One vector is turned by the same rotation once a step. Each row is the vector after some number of steps, and that number follows the row.
The counts run from 0 to 394.
[ -4 -30  59  34  19  10 -14  18  20 -12 -13   7 -22   3  18  14  12 -25
   3 -38   0  18  -3  29  -2   0  -3   0  -9  24  -4 -24  32  -9  16] -> 40
[  8 -15  22  30  16 -22   9 -35  25  12 -15  32 -39  -7 -18  35  -8   1
 -26  -6  -2  14  26  32  -4  31   2  30   4  13  21  -5   4 -22  25] -> 277
[  0  -1  14  10  17 -22 -11 -12  -1  -4 -10   3  11 -20   8  10 -46  30
 -31 -11 -15  10 -10  47  -9 -12  -3  15 -11 -21 -17  58  19   5 -12] -> 268
[ 13  16  13  40  -1 -36 -23  24  15   7 -49   9 -28 -37  18   3  -7   7
  13  23   0   3 -27  18  19  15  -2  26  15  20  20  10  33  -9   7] -> 355
[  6 -11  37  14  19 -18  -2  33 -26 -36  -8  21 -11  -4  -5  18 -27  14
 -20   4 -12 -10 -55  -8 -19  -4  -5 -17 -15   6 -27  -4  18  -7 -14] -> 224
[ 30 -18  22  50  20 -49  -9 -21  -1  10 -29  21 -18 -34   1   9 -15   2
 -12  -2  17  13 -12  13 -10  18   8  20  -1  24   1  -6  -2   5  11] -> 275
[ 11 -23 -15  -8   9 -16  15  -5 -11  -3  24  33  30   2  -5  -1 -29   4
 -31 -35   7 -16   3 -16   9   3 -11  11 -43 -18  16  12 -56 -10 -10] -> 238
[ 40   5   9  13  -9 -21   1  31  13  -3   0   9  -9  -5  -2   9   2 -10
  19 -10  -9 -12 -26 -41  38  43  -4  12 -18  30  38 -14  -3 -21 -11] -> 151
[ -7   3 -50  18  -2  -5 -21   2   1   3 -16  22  13 -14  40   4 -15  30
  -2  -1  -1  -8   6  37  46  28  -4   9   8  17  24  19  14 -33  21] -> 110
[  9 -21 -18   1 -10  16  25  18   8 -16  25  41 -48 -25  28  13 -17  10
   4  14  12 -12  19   5  19  13 -22  17  18  15  -2  14  13 -33 -16] -> 256
[ 33  13  50   7   4 -39  -1  16   5  -3   8   4  -1   2 -15 -10 -17 -26
   5 -21 -37  23   0 -18   1  40   3  -6 -49 -16  28   3  -1 -13  -3] -> 230
[-18   0 -15  15 -12  -4   0  28 -27  -2  18  38  13  -7  17  19  -6  23
 -45 -28  17 -12  19 -20   7   3 -10  17 -24 -15 -12 -10 -54 -14  21] -> 240
[-12  12  11   8   4   5  21   8  13  19  -5  27  -8   2  27 -13 -18  -4
   0 -23 -17  -9  23  23  11  39  19 -33 -31  18  48 -23  14 -26  -2] -> 47
[ 30 -11  21  25   4   4 -17  42   9  -6   8   5   9  16   8  17 -10 -18
   4 -55  36 -17  21 -14  17 -35   2  20   1  -1  -3 -20 -20  -3  20] -> 243
[ 13   3  15  19   1  -9 -18   7  -7 -32  -8   1   5   2   7  60 -37   7
 -22 -36 -42   9 -25   3   1   8  10  15   8   8 -13 -23   1 -27   1] -> 326
[ 11   8  49  24  13 -12  -9  24  11  27  -6 -14   7  17 -22   3   1 -10
 -16 -35 -23   9  39  22   5  13   9 -21 -48 -18  23   6  17  -9  20] -> 373
[ 49 -30  -7  16  25 -34  -8   2  -1   9 -18  17  33 -32  -4  -3 -46 -14
  15   8 -19  11  24  12  26   4   7  -1   7  13  -1   0  19 -27 -11] -> 172
[ 15  -7 -27  35 -21  -4  -5  27   4  -6  16  12 -25   8  24  39  17  24
  -5 -15  10  -5  13 -10  29  17  -4  34   5  20   6 -26 -14 -30  20] -> 9
[  4  44  19  37 -25  -6  -2  35  16  14  -5   2 -30  13  21   1  17  36
 -13 -17   5 -15 -11   6   9  18   5  15 -26 -22  38   9  -3  13   5] -> 291
[ 22  17  32  28 -30  25  20  37  17  27 -15  31 -35   7   7  -2  -6   5
  -1 -26   1 -31  18 -21  11  20  -1 -13 -18 -16  33  -6  -4  -3   4] -> 148
[-23  15 -22 -11 -11   9  -8  36  -7  -1 -13  -3  15 -14  10  30 -44  17
 -39 -16 -42 -16 -10  -9  16  -4   1  29   1  -5  -1  13 -12 -31 -26] -> 15
[-22 -48   1   6  36 -22   6  15   9   0  11  20   9 -11  10 -15 -27 -18
 -20 -24  20   6  17  46 -18 -30   2  22 -18 -16 -16  11  -7  -9 -24] -> 34
[-19   4   9  -2  26 -21 -20  38  10 -29  39 -17   8  -3  23  27 -11  -6
   0 -14  -4  23  36  37  10 -21  -3   9   6  14 -11   5  42 -25   5] -> 264
[  4  14  12 -11 -32  20  -1  13  23  24 -22  16  -6  -2  33  41   5  22
 -31 -27 -41  -7  24  -5  22  11 -18  39  -2  -8 -19  -6  16 -11 -14] -> 248
[ 13  16 -21 -17 -11 -12  38  22  22   1  39  18 -14  25 -10  25 -26  23
  -1   5 -11 -31  37  -1  20  -2  -1  23  15   1  27 -15  18 -27 -16] -> 155
[ 13  30  24  -6  11  -1 -14  24  21  12   6  -6  20  39  -6  32  -9  28
 -14 -20   6 -30  23  20  38 -18 -20  -8 -10  15  10  18  49  -8  14] -> 61
[-12 -23  16  12  35   7   0  64 -15 -27  -9  10   1   6 -28   0 -34 -15
  -4  -6 -12 -14 -19  14   1 -15  11 -40 -14  -8   2  -7  11 -38  -5] -> 222
[ 24  11  56 -18   7 -17   0  30  31  -5   4  12 -10  12 -40  22 -11 -15
   2  -1   7  -2  22  -4  16 -19 -33  13   9 -29  -5  23  34  -6  -4] -> 308
[-15 -32  17  -1  32 -54   4   5  19   5  22   5   5  15 -29   9  17 -19
 -35 -18  -1   9  -3   7  -7  -1   0  30 -51  -6  16 -19 -23 -13  -7] -> 136
[ 35 -30  29  52  29 -43 -19   3  -7  14 -24  11  -9 -42  21  -7 -16 -10
   5  -3  24  17  -7   8  -2  14  14   6 -20  29  -5   3   4   7  -1] -> 274
[ 19  19  19  23  -6   7   6  -5 -16 -17  31  27 -17 -17  54  13 -11  17
   1 -24  18  -2  39 -18  13  44 -11  -7  -8  22   7  15  -2 -15  22] -> 335
[-41  26 -22  24  22 -39  14  20 -20 -13   3  24 -12 -16   0 -12 -35  13
 -15  28   2  -8  -4  40 -17   5  19  -1   3 -23  23   6   3 -28   6] -> 363
[-26  19  11   2  12   2   0   8  19  28   5 -11 -32  -4 -12  27  -6 -10
 -35 -25   9 -18  45  -1   0   9   4  37  -5  29  29  13 -25 -34  14] -> 198
[-13 -20  22   7  15 -22  18 -26  31  20 -10  35 -30  -1 -14  21   0 -21
 -29 -19  -5  12  38  30  -6  28   0  23  -5  15  20 -18   9 -26  11] -> 278
[  3 -10 -25   6 -11  15  12  18  -5 -23   6  43 -34 -32  36  19 -21  21
   1  14   8 -17   5  -5  29  30 -26  13  20  23  -2  21  18 -38  -1] -> 255
[-30  29  -2   3   9 -11 -13  35  -3 -31  29 -17 -10 -12  13  39  -3  -4
  -4  -8  -7  29  33  32  14  -2   1  28  17  -2  -3  13  30 -45  20] -> 263
[-26 -15  35 -35  19   9  -1  19  29   6  -4  38  -2  -2  17 -19   3 -14
 -18  -9  23 -28   9  13  23  -2 -41  -9 -23 -12  13  42  35  -4 -21] -> 207
[ 23   1   5  15  14 -54 -16  20  12   7  14  -9  13 -32  16 -24 -16 -30
  28  15  -1  28  35  13  12   8   2  28  -9   2  19  11  18 -13 -11] -> 27
[  4  28   9  -1 -12 -43  -8  32  -7   6 -15  29  31 -18  12   7   9  15
  -8  21 -38  26  13   8  31  25 -24   9 -23 -40 -19   0  22  -6  11] -> 312
